135,125,138
95,156,87
95,149,88
108,157,105
113,113,98
:
95,156,87
95,149,88

32,42,47
171,141,139
51,89,97
163,150,131
:
171,141,139
51,89,97

93,68,111,72
133,153,113,147
84,74,106,53
:
133,153,113
84,74,106

105,165,82,121
98,153,71,115
105,76,94,102
:
98,153,71
105,76,94

62,29,133,131
43,41,161,147
100,149,31,103
123,55,45,120
34,40,85,108
:
43,41,161
100,149,31

147,47,52,51
51,147,150,149
50,148,52,150
:
51,147,150
50,148,52
---
115,129,54,126,58
65,57,165,60,162
79,69,151,74,147
121,134,47,129,52
83,73,70,81,72
123,134,53,130,60
:
129,54,126,58,115
57,165,60,162,65
69,151,74,147,79
134,47,129,52,121
73,70,81,72,83
134,53,130,60,123

138,105,121,154,78
155,118,78,68,78
156,118,90,63,78
150,117,56,92,78
140,110,64,142,78
:
105,121,154,78,138
118,78,68,78,155
118,90,63,78,156
117,56,92,78,150
110,64,142,78,140

122,133,106,93,74,118,106
80,65,94,79,63,75,101
122,150,118,111,97,68,110
106,115,98,98,95,70,88
157,106,116,110,101,98,86
95,134,55,88,94,87,105
104,36,60,121,76,118,103
169,110,102,110,59,71,100
:
133,106,93,74,118,106,122
65,94,79,63,75,101,80
150,118,111,97,68,110,122
115,98,98,95,70,88,106
106,116,110,101,98,86,157
134,55,88,94,87,105,95
36,60,121,76,118,103,104
110,102,110,59,71,100,169

109,171,71,87,98,121,100,56
140,87,159,148,65,120,78,121
:
171,71,87,98,121,100,56,109
87,159,148,65,120,78,121,140

60,142,106,128,137,114,130,154,118,103,101,128,141,87
51,121,51,127,143,140,77,93,58,131,142,48,112,62
138,111,153,68,135,105,66,50,60,69,89,122,154,152
137,93,140,85,73,80,54,153,138,95,86,51,51,48
77,64,110,84,65,116,50,91,116,71,109,114,69,134
:
142,106,128,137,114,130,154,118,103,101,128,141,87,60
121,51,127,143,140,77,93,58,131,142,48,112,62,51
111,153,68,135,105,66,50,60,69,89,122,154,152,138
93,140,85,73,80,54,153,138,95,86,51,51,48,137
64,110,84,65,116,50,91,116,71,109,114,69,134,77

75,101,81,145,60,89,83
61,51,148,153,127,54,111
139,90,122,73,98,100,57
77,63,28,71,139,130,105
107,121,117,90,94,99,115
139,125,111,104,69,103,117
140,82,140,54,99,114,72
69,43,148,159,125,56,132
84,154,89,100,141,111,134
86,82,71,101,82,97,86
118,119,107,103,83,98,77
86,171,101,92,137,97,110
:
101,81,145,60,89,83,75
51,148,153,127,54,111,61
90,122,73,98,100,57,139
63,28,71,139,130,105,77
121,117,90,94,99,115,107
125,111,104,69,103,117,139
82,140,54,99,114,72,140
43,148,159,125,56,132,69
154,89,100,141,111,134,84
82,71,101,82,97,86,86
119,107,103,83,98,77,118
171,101,92,137,97,110,86

102,117,103,115
67,38,77,56
:
117,103,115,102
38,77,56,67
---
150,44,107,104,90,69,79,82,86,125,107,109,57
125,67,157,106,83,112,74,89,136,91,123,46,78
126,103,86,157,117,154,147,102,81,73,124,106,98
98,165,37,141,137,150,147,120,74,50,130,151,137
154,76,102,90,55,109,103,143,67,99,114,133,100
103,63,97,111,98,76,123,110,54,119,87,114,81
:
125,67,157,106,83,112,74,89,136,91,123,46,78
150,44,107,104,90,69,79,82,86,125,107,109,57
154,76,102,90,55,109,103,143,67,99,114,133,100
103,63,97,111,98,76,123,110,54,119,87,114,81
126,103,86,157,117,154,147,102,81,73,124,106,98
98,165,37,141,137,150,147,120,74,50,130,151,137

97,127,153,131
109,120,46,100
162,140,39,85
66,38,63,52
154,124,43,146
93,115,149,58
168,121,85,142
150,67,102,106
:
97,127,153,131
93,115,149,58
150,67,102,106
168,121,85,142
66,38,63,52
109,120,46,100
154,124,43,146
162,140,39,85

114,103,89,48,127,76,97,88,121,43,54,141,72
112,163,145,79,162,111,59,51,100,99,56,100,82
66,81,107,104,91,47,127,134,130,140,46,147,42
42,68,124,55,107,31,99,88,158,152,103,162,57
126,136,87,113,156,141,119,40,95,86,62,87,127
94,97,81,47,103,77,88,123,106,52,48,138,56
95,118,126,107,162,144,82,50,57,109,51,92,80
:
112,163,145,79,162,111,59,51,100,99,56,100,82
95,118,126,107,162,144,82,50,57,109,51,92,80
42,68,124,55,107,31,99,88,158,152,103,162,57
66,81,107,104,91,47,127,134,130,140,46,147,42
114,103,89,48,127,76,97,88,121,43,54,141,72
126,136,87,113,156,141,119,40,95,86,62,87,127
94,97,81,47,103,77,88,123,106,52,48,138,56

139,44,163,54
88,96,112,104
130,48,161,55
:
139,44,163,54
130,48,161,55
88,96,112,104

146,69,88,51,47,112,106,41,117,70,84,122,83
137,138,56,36,83,73,59,59,66,42,129,64,78
144,44,58,43,42,121,139,42,152,87,50,117,142
125,78,43,159,33,148,123,130,136,51,40,39,151
122,63,33,38,76,103,123,112,132,42,100,154,78
119,74,65,71,64,128,123,80,131,74,62,106,113
:
146,69,88,51,47,112,106,41,117,70,84,122,83
119,74,65,71,64,128,123,80,131,74,62,106,113
144,44,58,43,42,121,139,42,152,87,50,117,142
137,138,56,36,83,73,59,59,66,42,129,64,78
125,78,43,159,33,148,123,130,136,51,40,39,151
122,63,33,38,76,103,123,112,132,42,100,154,78

86,119,129,101,64,128
88,89,91,110,117,86
123,95,108,126,116,115
99,81,70,118,161,67
73,107,160,74,82,116
84,51,101,107,107,80
88,65,106,128,86,99
113,98,82,101,114,80
:
73,107,160,74,82,116
86,119,129,101,64,128
123,95,108,126,116,115
88,65,106,128,86,99
84,51,101,107,107,80
88,89,91,110,117,86
113,98,82,101,114,80
99,81,70,118,161,67

104,132,62,107,118,110,104,110,122
107,143,87,67,105,97,98,62,103
120,109,34,140,113,133,89,112,133
88,159,77,69,121,100,120,95,119
123,113,131,112,125,133,135,137,135
86,127,91,91,117,89,113,108,108
118,59,92,120,69,114,68,83,88
110,131,104,109,134,126,137,138,143
102,70,143,106,96,101,114,122,98
90,55,114,111,76,91,86,110,77
:
102,70,143,106,96,101,114,122,98
123,113,131,112,125,133,135,137,135
90,55,114,111,76,91,86,110,77
110,131,104,109,134,126,137,138,143
118,59,92,120,69,114,68,83,88
86,127,91,91,117,89,113,108,108
107,143,87,67,105,97,98,62,103
88,159,77,69,121,100,120,95,119
104,132,62,107,118,110,104,110,122
120,109,34,140,113,133,89,112,133

46,125,101,66,119,112,83,40,111,90
124,106,108,75,138,134,89,79,112,105
102,36,89,59,59,106,102,95,95,88
129,102,106,117,88,91,84,68,107,102
128,98,88,112,110,119,70,153,98,106
82,66,90,126,150,86,89,149,114,107
118,125,96,75,131,113,77,129,96,106
:
124,106,108,75,138,134,89,79,112,105
129,102,106,117,88,91,84,68,107,102
46,125,101,66,119,112,83,40,111,90
118,125,96,75,131,113,77,129,96,106
82,66,90,126,150,86,89,149,114,107
102,36,89,59,59,106,102,95,95,88
128,98,88,112,110,119,70,153,98,106
